(in the rows, 128 means zero)
Families of rows that turns and mirrors carry onto each other, the same ones carrying the whole set onto itself: the rest of each named row's family, in list order:
4 families of 8 rows:
mumo: [132  95 163 154 103 168 136 132 113 144 157  93 102 138]
Tela: [123 114 115 140  79 140 137 154 112 145 146  95 146 154]
kozut: [108 133 147 150  88 147 164 148 142 110 156  93 130 153]
Ruv: [140 124 114 123  97 145 131 159 125 140 145  99 135 156]
Ditu: [126  76 144 138 102 150 159 139  92 118 162 118 119 134]
mubak: [131  96 145 118  98 120 142 151 103 130 159 111 113 107]
Nis: [123 131 137 123  85 141 149 153 138 140 179  79 123 153]
bavos: [123  78 143 118 107 160 153 127 128 121 159 114 114 138]
Maso: [123 121 152 142  91 143 138 139 132 123 127  98 153 139]
dag: [116 104 144 124 106 127 162 155 112 138 168 123 110 111]
luvub: [130 122 149 153 100 138 151 152 128  98 163  75 138 140]
Saz: [118  81 131 137  96 152 162 127 113 112 170 121 117 131]
zuru: [118 114 144 136  96 140 143 164 109 132 158  96  74 133]
gimi: [108  86 157 159 102 163 141 136 105 130 166  85 108 135]
Kodeb: [124  82 145 126  98 151 158 123 119 122 169 124 109 134]
rofen: [112  96 149 120 100 125 159 146 111 142 158 126  99 132]
fatu: [110 113 120 129  79 136 126 153 109 141 143  98 146 145]
tuv: [129 137 128 129  88 147 142 149 133 139 181  88 133 153]
Bab: [125 129 124 147  92 136 146 168 115 135 180  85 140 147]
lavu: [115 134 142 150 106 130 154 139 138 101 158  89 126 147]
zom: [117 117 152 151 106 135 141 155 136 132 126 109 144 142]
gib: [121 121 145 147  98 146 152 164 135 122 124 108 139 150]
mabu: [126  98 145 121 111 124 157 147  97 130 165 116 112 111]
rafid: [132 115 109 130  77 153 140 153 110 137 142  99 135 154]
midu: [135  97 150 145 109 175 144 139 120 130 164  94  91 125]
mef: [125 138 147 150 102 137 149 145 131 101 157  85 141 137]
pumak: [123 111 140 141 109 146 146 154 105 138 149  94  76 126]
pepu: [119  89 154 162  96 161 137 130 107 138 159  92  99 130]
pini: [134 134 135 136  85 154 148 157 118 142 185  87 138 142]
muf: [121 115 145 139 103 157 141 168 135 117 129 115 139 150]
Bodot: [117 109 142 142 101 132 133 133 111 136 158  85  86 112]
pesa: [127 115 140 139 105 134 138 142  99 133 142  86  80 131]

The rest of the family of pesa: mumo, dag, Saz, lavu, zom, rafid, pini
The rest of the family of zuru: mubak, Nis, bavos, luvub, gimi, fatu, muf
The rest of the family of mabu: Tela, Kodeb, tuv, gib, mef, pumak, pepu

Families of rows that turns and mirrors carry onto each other, the same ones carrying the whole set onto itself: the rest of each named row's family, in list order:
4 families of 8 rows:
divek: [ 89 131 118 127 130 105 160 157  93 131 153 141  96]
rulil: [ 97 123 100 127 127 115 148 145 104 115 149 141  80]
Duf: [102 124 103 127 125 120 152 146 103 117 154 141  80]
les: [ 86 107 117 137 124 126 141 114 117 125 168 147 157]
zamog: [ 90 110 120 138 123 131 145 115 116 126 174 147 157]
Mab: [103 115 117 168 121 137 129 132  99  98 174 150 136]
gopo: [106 116 119 149 128 109 108 139 107 114 152 135  99]
taf: [103 125 123 123 130 106 160 152  92 137 155 138  95]
geto: [ 95  98 127 130 128 128 160 128  94 127 156 153 157]
lik: [108 118 105 123 126 118 149 142 103 119 152 140  80]
sudu: [ 79 113 115 140 123 128 142 118 116 121 169 149 158]
ruzi: [109 135 110 122 132 123 138 142 102 134 126 132 100]
Fusig: [100 116 120 119 133  98 153 147  93 136 145 139  97]
Zadon: [ 82  99 120 132 129 123 156 129  95 121 149 154 159]
gorok: [119 119 126 149 124 116 114 141 106 119 163 133  96]
zim: [ 85 116 118 141 121 132 146 120 115 123 175 148 157]
ragor: [ 91 110 127 136 125 134 166 135  94 124 163 154 157]
Penaz: [109 130 124 156 123 121 118 149 104 114 168 135  96]
ziruz: [ 96 129 104 154 136 121 157 115 103 118 153 155 158]
vora: [111 123 110 149 135 123 159 110 103 126 157 153 158]
laku: [103 121 106 149 138 117 154 110 103 122 149 154 158]
kifo: [103 116 101 124 127 114 146 141 103 117 147 140  81]
Saluz: [ 99 142 107 126 132 124 139 147 102 128 127 133 100]
Rebu: [113 139 115 122 129 128 143 145 102 135 134 132  99]
zupap: [ 86 123 114 124 133  96 153 151  93 130 142 140  97]
mim: [104 147 111 128 129 130 144 150 101 130 135 133  99]
Bomul: [118 104 121 162 122 135 127 124 100 104 172 148 135]
Riv: [109  97 116 159 126 126 118 121 101 102 161 149 137]
peke: [ 77 111 121 138 127 130 162 137  94 119 156 155 157]
bepap: [105 131 109 153 135 126 162 116 102 122 160 155 157]
kireg: [ 96 107 111 166 125 128 120 128 100  95 161 151 137]
resu: [ 96 128 116 157 126 114 112 147 106 109 157 136  98]

The rest of the family of Zadon: divek, taf, geto, Fusig, ragor, zupap, peke
The rest of the family of Saluz: ruzi, ziruz, vora, laku, Rebu, mim, bepap
The rest of the family of zamog: rulil, Duf, les, lik, sudu, zim, kifo

Families of rows that turns and mirrors carry onto each other, the same ones carrying the whole set onto itself: the rest of each named row's family, in list order:
4 families of 8 rows:
nakap: [107 135 144 141  97 139 155 126 141 132 111 140 138 108 129 146 143 134
 116]
ruki: [139 151 126 114  86 133 128 115 104 113 119 105 125  92 100 129 102 122
 124]
mus: [158 139 139 111 115 152 130 129 112 102 140 128 105 126  90 117 137 113
 126]
Puzu: [141 150 124 119  87 131 134 118  98 121 125 109 130  90 105 140 102 115
 128]
Fozuz: [116 151 133 119 109 119 140 132 114 152 109 137 126 104 146 136 125 145
 122]
did: [149 125 135 112 111 148 141 133 115 102 140 131 106 127  94 115 139 104
 130]
vegod: [105 140 145 138  92 142 160 131 144 128 125 140 140 110 119 142 139 123
 114]
lag: [135 109 136 127 109 130 126 137 126 139 136 119 139 125 139 130 146 150
 138]
romi: [132 113 140 131 112 131 126 139 130 143 127 129 137 120 141 129 157 148
 125]
puve: [137 117 140 126 117 130 127 131 121 139 131 131 131 125 145 136 152 158
 132]
Gumub: [117 160 134 114 111 114 137 127 120 151 107 135 130 111 142 134 116 135
 134]
Fipa: [139 147 132 125 117 146 143 126 139 127 122 160 124 108 125 113 168 131
 142]
rase: [147 163 151 114  96 136 117 103 125  98 135 129 134 117  98 124 126 100
 113]
tifi: [151 144 140 118 109 147 114 114  98 110 135 102 123 128 123 106 112 135
 124]
bon: [136 147 127 133 119 142 136 127 146 137 116 164 124 110 132 125 158 131
 133]
tunan: [116 159 134 116 111 114 141 129 111 149 105 127 128 103 141 133 130 143
 134]
papir: [149 144 135 124 113 141 116 104 104 107 137 109 125 134 136 105 113 130
 134]
fep: [142 136 133 123 114 144 142 123 143 129 120 169 126 109 129 123 162 136
 137]
pivof: [140 148 119 118  83 135 124 123 103 112 128 107 120  98  98 132 110 110
 119]
Kiz: [110 143 147 135  92 139 155 125 139 130 118 149 141  99 129 138 143 131
 108]
gomo: [133 140 117 121  85 124 130 122 106 116 128 103 122  94 106 136 105 116
 129]
fuve: [142 166 151 119  99 139 126 104 131  96 135 127 130 109  89 136 126 108
 115]
nul: [136 119 142 127 114 131 128 132 119 135 131 118 136 121 141 126 159 156
 139]
Befub: [156 142 141 123 110 148 119 107  93 115 139 107 131 127 131 112 112 131
 131]
zovi: [155 129 136 107 104 149 133 125 106  99 131 123 109 130  92 121 131 108
 130]
gipu: [144 168 155 122 101 140 132 104 125 105 141 134 139 109  97 138 127  99
 114]
dabuf: [135 170 151 120 102 127 126 103 133 101 139 132 133 113 104 130 125  99
 115]
bepi: [104 150 150 138  94 139 159 126 137 126 120 137 141 101 121 138 150 129
 114]
gep: [150 153 135 122 106 146 113 103 100 106 134 106 121 134 124 118 109 127
 126]
vek: [161 132 139 113 115 155 140 130 105 108 141 134 113 124  96 118 138 106
 131]
nog: [120 146 136 116 115 118 137 127 122 151  96 140 132 110 147 129 130 141
 129]
fus: [143 146 127 125 117 147 136 125 146 131 125 166 125 117 129 112 154 127
 143]

The rest of the family of Fozuz: ruki, mus, puve, tifi, fep, Kiz, fuve
The rest of the family of Befub: Puzu, Fipa, tunan, nul, gipu, bepi, vek
The rest of the family of lag: did, vegod, Gumub, papir, gomo, dabuf, fus

Families of rows that turns and mirrors carry onto each other, the same ones carrying the whole set onto itself: the rest of each named row's family, in list order:
3 families of 6 rows:
bef: [114 138 133 122 113 152 112 126 148]
rekam: [120 134 136 114 134 128 122 150 152]
rizum: [127 127 143 136  98 125 134 130 109]
pinu: [126 141 123 114 146 159 122 125 148]
fabal: [127 126 141 123 123 110 134 151 127]
Gev: [141 130 132 140 126 158 117  96 114]
zapet: [129 135 126 117 147 150 113 124 155]
kizuz: [126 137 126 126 124 166 110 108 139]
femo: [139 124 139 145 113 139 128 109  97]
dus: [154 122 134 139 147 134 132 110 103]
vez: [142 121 140 135 132 115 137 130 102]
Fiz: [122 133 137 121 122 120 147 152 122]
pofi: [139 128 137 133 129 123 151 132  98]
vedoz: [115 140 130 111 132 138 133 148 148]
fede: [112 134 138 123  98 134 125 140 133]
pon: [149 130 124 129 158 151 116 105 130]
ger: [149 127 128 135 147 144 142 110 100]
pati: [144 134 122 127 156 161 126 105 125]

The rest of the family of vez: rekam, fabal, zapet, dus, pon
The rest of the family of pofi: pinu, Fiz, vedoz, ger, pati

Families of rows that turns and mirrors carry onto each other, the same ones carrying the whole set onto itself: the rest of each named row's family, in list order:
4 families of 8 rows:
mebop: [129 108 159 118 104 125 161 121 122 104 116 133 139 137 150 117 106 116
 145 117 132 131 128 123 124 140 150 151 122  82 125 115 136 131 119 119
 146 102 121 128 143 137 116 145]
rit: [140 128 152 128 126 113 124 132 145 146 121 134 130 122 134 144 134 108
 160 133 110  92 141 150 140 134 143 138 122 124 150 129 137 151 103 164
 118 141 150 127 116 123 110 128]
Vub: [129 108 152 112 114  87 130 122 120 104 122 140 132 147 125 116 111 118
 137 117 136 114 116 141 132 149 146 153 145 104 131 125 123 126 109 140
 138 127 119 124 107 130 115 142]
vilud: [137 117 157 119 113  88 143 130 126 106 121 146 121 132 142 119 117 130
 142 125 113 116 131 129 127 150 140 146 132 116 132 117 138 119  99 156
 141 133 133 132 116 137 106 147]
feli: [123 118 122 115 157 140 161 129 141 123 137 146 117 136 128 148 144 129
 154 154 120 119 143 131 101 153 139 127 117 129 142 102 165 160 135 139
 131 122 114 147 152 116 108 135]
valat: [121 115 139 122 143 124 151 120 150 126 131 149  86 115 120 146 148 100
 119 151  91 122 133 132 128 145 150 118 114 134 127 133 154 108 124 132
 140 116 133 144 130 126 122 108]
leru: [138 136 141 115 131 120 145 107 129 111 130 117 173 133 141 145 117  95
 131 125 126 106 139 154 127 132 137 137 127 113 137 135 132 177 142 102
 147 123 118 114 135 131 134 122]
somi: [109 106 164 133 102 113 141 133 123 123 111 131 127 135 144 115 105 116
 145 113 144 123 124 129 128 137 148 152 135  78 128 116 126 123 114 139
 127 106 133 124 133 120 108 139]
Kera: [142 122 157 116 108 110 169 124 124 101 120 140 133 129 155 119 115 128
 142 126 109 128 137 117 121 144 140 143 120 110 128 115 146 127 109 134
 156 119 130 132 136 145 111 150]
Doduk: [120 120 128 116 138 159 166 126 137 137 130 151 126 137 125 141 139 129
 146 141 134 115 130 122 109 142 150 120 107 110 142  96 141 167 150 126
 116 101 117 149 155 114 123 134]
par: [148 145 153 132 128 125 159 124 134 130 122 124 148 115 156 146 136 110
 144 133  94 109 149 140 123 126 127 128 106 124 140 130 154 165 120 137
 141 139 147 126 146 136 114 136]
fik: [107 125 162 141 101  97 150 142 120 129 112 127 125 128 152 110 109 128
 134 122 134 121 131 125 125 132 127 140 139 107 126 120 125 117 119 149
 135 119 148 120 126 116 102 143]
bis: [123 136 152 129 106  97 166 131 113 115 114 122 145 135 151 107 110 128
 124 125 129 125 130 123 121 130 117 137 140 122 122 127 124 126 130 126
 157 119 138 114 125 125 111 147]
Rab: [ 98 135 116 130 152 125 159 137 127 140 131 124 131 142 123 133 138 128
 134 153 144 116 134 136 102 138 114 119 142 143 134 116 139 160 160 130
 132 122 124 125 139  92 109 132]
puz: [ 88 111 146 142 132 128 139 126 141 146 122 136  91 120 117 138 139  91
 107 137 124 122 119 140 130 131 148 118 125 107 121 136 132 112 144 124
 119 102 137 132 134 103 124 101]
Giv: [134 131 149 121 126 139 152 111 135 118 126 118 165 125 154 149 115  94
 142 124 125 111 146 146 126 130 145 137 113  95 137 126 141 176 138 104
 140 111 121 120 152 133 130 122]
vuv: [137 154 148 137 128 113 155 126 126 135 120 115 156 120 150 138 134 109
 132 133 105 107 144 144 123 118 112 125 121 136 137 138 140 165 131 131
 144 143 151 115 135 125 115 134]
busol: [120 133 113 111 146 125 155 122 125 134 133 145 142 151 105 133 140 130
 125 143 144 107 117 137 111 140 131 115 134 143 139 113 121 170 163 122
 127 118 111 133 124 106 128 133]
karo: [117 107 137 119 144 111 130 114 143 122 133 152  90 126 102 145 147  93
 109 139 107 116 117 147 132 148 157 122 124 124 127 137 141 115 127 128
 127 119 121 141 117 121 130 105]
bub: [128 116 121 106 149 117 139 125 115 122 127 149 128 155 101 139 149 119
 140 153 127 105 123 147 125 136 145 114 135 127 144 114 120 159 149 132
 105 133 108 151 119 113 137 141]
pid: [103 113 137 127 135 148 153 137 119 143 118 139 120 141 125 138 142 118
 147 149 137 115 131 133 121 122 149 112 121  95 141 103 123 155 157 131
  92 110 125 152 148 102 131 139]
veba: [129 120 147 112 111  97 151 117 111 101 119 126 151 150 132 111 107 116
 127 117 140 125 117 135 127 138 135 148 146 110 124 130 120 134 128 115
 156 116 117 115 117 131 120 144]
tizum: [120 113 130 115 143 120 141 103 135 121 131 141 109 138  93 138 145  91
 100 133 118 122 104 147 129 140 148 124 126 126 121 147 135 126 143 106
 144 112 114 129 120 121 133 107]
Lup: [ 95 128 137 139 136 118 152 129 139 145 124 128  96 118 121 134 143  98
 103 149 112 121 127 133 128 128 130 111 131 139 119 143 135 108 145 124
 139 111 145 126 125 104 121 105]
Lipe: [131 115 145 111 129 117 113 117 144 129 127 130 150 136 125 146 115  92
 155 126 138  90 133 161 143 142 160 148 136 104 149 130 121 163 122 131
 121 119 122 122 113 123 129 114]
pev: [116 115 151 124 121 131 121 124 145 142 121 121 148 131 137 145 110  91
 157 124 146  95 137 153 141 133 158 146 132  89 145 126 119 161 128 130
 114 108 131 118 128 114 126 113]
nafo: [105 107 143 131 132 150 154 112 142 137 123 137 100 125 115 140 141  89
 111 131 121 131 113 135 127 132 155 124 110  97 120 136 142 123 143 106
 131  92 126 134 148 116 128 105]
Leg: [122 115 139 123 137 149 169 114 146 129 127 141  99 120 123 142 146  96
 119 145  99 133 126 124 123 136 150 120 105 120 120 136 157 119 135 111
 150 100 129 136 148 127 124 109]
fanin: [121 134 155 141 121 115 127 139 141 160 114 121 135 121 139 138 130 107
 153 132 123  93 139 149 140 124 132 135 130 122 146 134 127 150 115 159
 115 134 160 118 119 110 109 126]
kov: [123 110 124 112 161 117 141 133 123 115 130 143 112 146 116 149 151 119
 157 165 113 114 142 147 116 144 141 122 133 127 145 111 150 149 134 145
 113 142 113 154 133 113 119 142]
vil: [114 129 128 123 140 124 161 112 134 132 127 129 112 131 109 132 145  97
  99 144 113 126 115 135 125 131 130 115 128 146 117 150 137 120 150 105
 156 110 130 121 125 115 127 109]
betu: [ 88 120 129 139 148 129 148 147 117 142 119 119 117 141 129 138 143 115
 147 162 137 120 142 140 114 124 125 117 141 115 136 115 136 147 156 138
 106 125 131 138 145  89 115 138]

The rest of the family of pev: rit, leru, par, Giv, vuv, Lipe, fanin
The rest of the family of tizum: valat, puz, karo, Lup, nafo, Leg, vil
The rest of the family of Rab: feli, Doduk, busol, bub, pid, kov, betu

